[[ 69  93  92  91  89 119  71 118 110  98 109 121  91  96]
 [145  98 118  88 127  84 115 103  90  95  84  68 110  99]
 [144  94 120  80 130  89 105 114  92  92  83  68 110  97]
 [151  75 134  36 153 107  62 166  99  76  73  59 108  86]
 [ 74  92  95  87  94 119  69 123 110  96 106 117  92  95]
 [126  83 120  58 131 108  70 145 101  84  85  79 103  91]
 [143  91 122  73 133  93  97 123  94  89  82  68 109  95]
 [ 52 125  66 164  48  92 140  33 101 124 126 139  93 114]
 [ 79  92  97  86  96 117  71 123 109  95 105 114  93  95]
 [172  85 136  54 155  88  95 139  89  82  70  46 115  92]] --> 136

[[103 157  88  47  92 101 115  82  79 104  99 104 108 101  79]
 [ 81  67  97 111 106 108  93 142 106  81 101  91  92 103 159]
 [ 97  94 129 127 113 103 105  78  83  92 101 113 111 102  55]
 [ 90 118 115 120 119 108  97  98  73  81 100 101  95 102  75]
 [102  83 141 153 106 103 114  58  92  99 100 114 117 101  33]] --> 141

[[ 92  84 103  84 101  99 104]
 [ 96  85 105  90 104 107 108]
 [101  93 108 109  92  99  88]
 [ 87  85 111  93 108 114 104]
 [102  94  96  86 119 109 119]
 [121 116 110 158  43  72  28]
 [109  92 113 125  63  82  53]
 [ 85 149  54  90 138 121 147]
 [ 98 102  97  93 111 104 111]
 [106  82 111  91 112 107 108]
 [ 93  64 132  99  93 111  86]] --> 132

[[108 107 109  98 105 100  93  48  86]
 [ 84  92  93 102  99 101 101 136 113]
 [116 110 110  97 103  95  99  59  90]
 [ 97 101  95  98 104 101  99 110 108]
 [101 102  97  97 105 101 100 102 105]
 [102 103  97  97 105 101 100 102 105]
 [106 103  99  96 105 101 100  95 102]] --> 99

[[ 90 115 136 102  81  79 101  98 112  80 125  95]
 [115  93 107 105 153  83 106  99 118  95  95 114]
 [144  90  76  66 152  97 149 152 171  37 123 112]
 [127 116 119  88  54  75 113  81 109 105 158 116]
 [ 78  90  89 116  77 121 106  87  75 129 108  50]
 [103 139 125 122 121  63  85 124 117 104 147 108]
 [ 69  89 110 137  80 100 114 145 105 122 134  91]] --> 110
---
78, 69, 92, 125, 99, 154 => 78, 154

93, 123, 49, 65 => 93, 65

55, 122, 28, 132 => 55, 132

78, 85, 109, 98, 28, 48, 89 => 78, 89

108, 111, 155, 34 => 108, 34

113, 170, 50, 141, 99, 117
123, 29, 112, 154, 100, 129
103, 104, 104, 71, 97, 102
=> 113, 102

153, 151, 166, 111, 52, 162 => 153, 162

94, 67, 111, 61, 118
114, 49, 139, 90, 95
92, 163, 65, 133, 92
=> 94, 92

46, 33, 168, 113, 98, 76 => 46, 76

91, 95, 130, 103
88, 156, 135, 61
=> 91, 61
---
Input:
array([[ 96,  95,  67, 106, 105, 103],
       [104, 100,  98,  97,  98, 106],
       [156, 106, 128,  97,  97, 105]])
Output: 97

Input:
array([[ 86,  93, 120, 118,  56,  77,  68],
       [152,  98,  95, 124,  76,  63,  91],
       [101, 102, 101,  96, 103,  97, 101]])
Output: 103

Input:
array([[124,  81,  61,  76, 128],
       [145,  83,  92,  84, 142],
       [141,  72, 109,  41, 137]])
Output: 109

Input:
array([[102,  48, 105,  98,  96],
       [ 96, 103, 105, 105, 102],
       [ 98,  76, 111, 123,  96]])
Output: 111

Input:
array([[136,  52, 115,  72,  96, 152],
       [165, 114,  80, 121, 100,  55],
       [146,  62, 103, 119,  47,  77]])
Output: 119

Input:
array([[135, 106,  85,  72,  70,  98,  70],
       [ 98,  72, 173,  57,  66, 159,  53],
       [118, 131,  38,  95,  63,  44, 117]])
Output: 63

Input:
array([[106,  93,  90, 109, 110,  84, 106],
       [102,  86,  94, 116, 111,  69, 106],
       [ 88, 131,  70, 151, 108,  72, 168]])
Output: 108
---
81, 97, 131, 90
76, 111, 69, 77
158, 103, 99, 134
-> 158

156, 86, 41, 33, 157
89, 65, 76, 79, 104
-> 89

117, 156, 159, 96, 64 -> 117

100, 101, 113, 157, 57 -> 100

57, 117, 43, 71 -> 57

46, 52, 99, 148, 75 -> 46
---
96, 98, 151, 102
101, 100, 87, 99
97, 100, 73, 97
-> 99

98, 111, 101, 120, 96
132, 74, 133, 35, 150
87, 57, 71, 49, 81
-> 150

79, 65, 162, 61, 88, 161
79, 96, 118, 121, 88, 75
65, 96, 118, 137, 141, 127
-> 75

58, 139, 163, 158, 41, 43, 133
64, 132, 79, 34, 88, 92, 126
39, 144, 61, 76, 78, 48, 145
-> 126

75, 72, 70, 93
94, 98, 105, 87
49, 40, 32, 89
-> 87

130, 95, 96, 98
151, 125, 48, 108
107, 117, 102, 83
-> 108

40, 165, 96, 49, 86, 163
140, 30, 100, 133, 41, 51
163, 51, 105, 141, 123, 34
-> 51
---
113, 160, 151, 84, 101, 37, 89 out 101
91, 94, 71, 30 out 94
151, 93, 45, 111, 110, 31 out 111
87, 41, 49, 148, 153, 28, 168 out 153
64, 118, 34, 115, 159 out 34
164, 126, 109, 67, 119, 102, 132 out 119
136, 76, 107, 138, 96, 44 out 138
---
array([[ 98,  86, 105, 111],
       [ 97, 147, 111,  36]]) gives 105

array([[117,  87, 107,  73],
       [166, 128, 110,  50],
       [112,  80, 125, 110]]) gives 110

array([[134, 151,  70, 143],
       [ 78, 109,  60,  95]]) gives 70

array([[ 76, 164,  61,  80],
       [ 97, 101, 107,  82]]) gives 61

array([[115,  86, 137, 165],
       [104,  95, 114, 135],
       [111, 102, 110, 153]]) gives 114

array([[ 92, 143,  93,  44],
       [112, 118,  68, 108]]) gives 93

array([[ 47, 122,  87,  84],
       [ 56, 164, 127,  42]]) gives 87
---
[[ 77 110  85  90  86 128  77]
 [124 116 119  87 140  44 116]] => 85

[[124 100  85 166 114 106]
 [103  80  87 103 101 114]
 [126 123 110 118 108  96]] => 87

[[122  31 156  78 144 159]
 [121 137  82  80 125  76]
 [145  80  45  67 131  55]] => 82

[[ 98  57  79  71  80  78  89]
 [ 98  70  85  75  90  88  80]
 [103  44 106 125 102  71 134]] => 85

[[ 82 127 144  81 108]
 [ 85 143 164  81 123]] => 144

[[ 48 131 133  81 108 129 127]
 [ 97 143  91  64 138 107 170]] => 133

[[ 78 125 145 129  91]
 [ 91 119 135 122 105]
 [ 87 131 155 130  71]] => 135

[[151 151 122 127 140]
 [ 80  73  29  76  40]
 [169 109 143  87 129]] => 29

[[ 63 107  57  63 129]
 [ 69  99  40  66 168]] => 57
---
80,61,115,112,46,168 => 46

99,96,90,99
101,98,95,111
31,120,62,163
=> 101

126,83,124,82,88,164,114
160,153,113,64,110,91,101
=> 88

87,142,133,63
92,74,88,162
109,94,95,134
=> 92

74,126,40,171,89 => 89

99,166,93,101,78 => 78
---
83	94	90	107
114	94	168	92
→ 114

55	133	108	173	106
102	136	66	31	82
→ 106

64	48	103	106	43	71	58 → 43

95	110	108	81	141
68	106	106	69	102
155	48	64	147	164
→ 141

84	91	120	96	153	72	121
102	85	101	116	88	122	102
67	121	156	94	172	77	122
→ 153

102	63	152	99	73	106	80 → 73

127	43	91	70	64	132	77
122	78	88	123	112	106	126
102	70	133	101	94	102	94
→ 64

87	160	119	67	88
88	83	104	43	122
→ 88
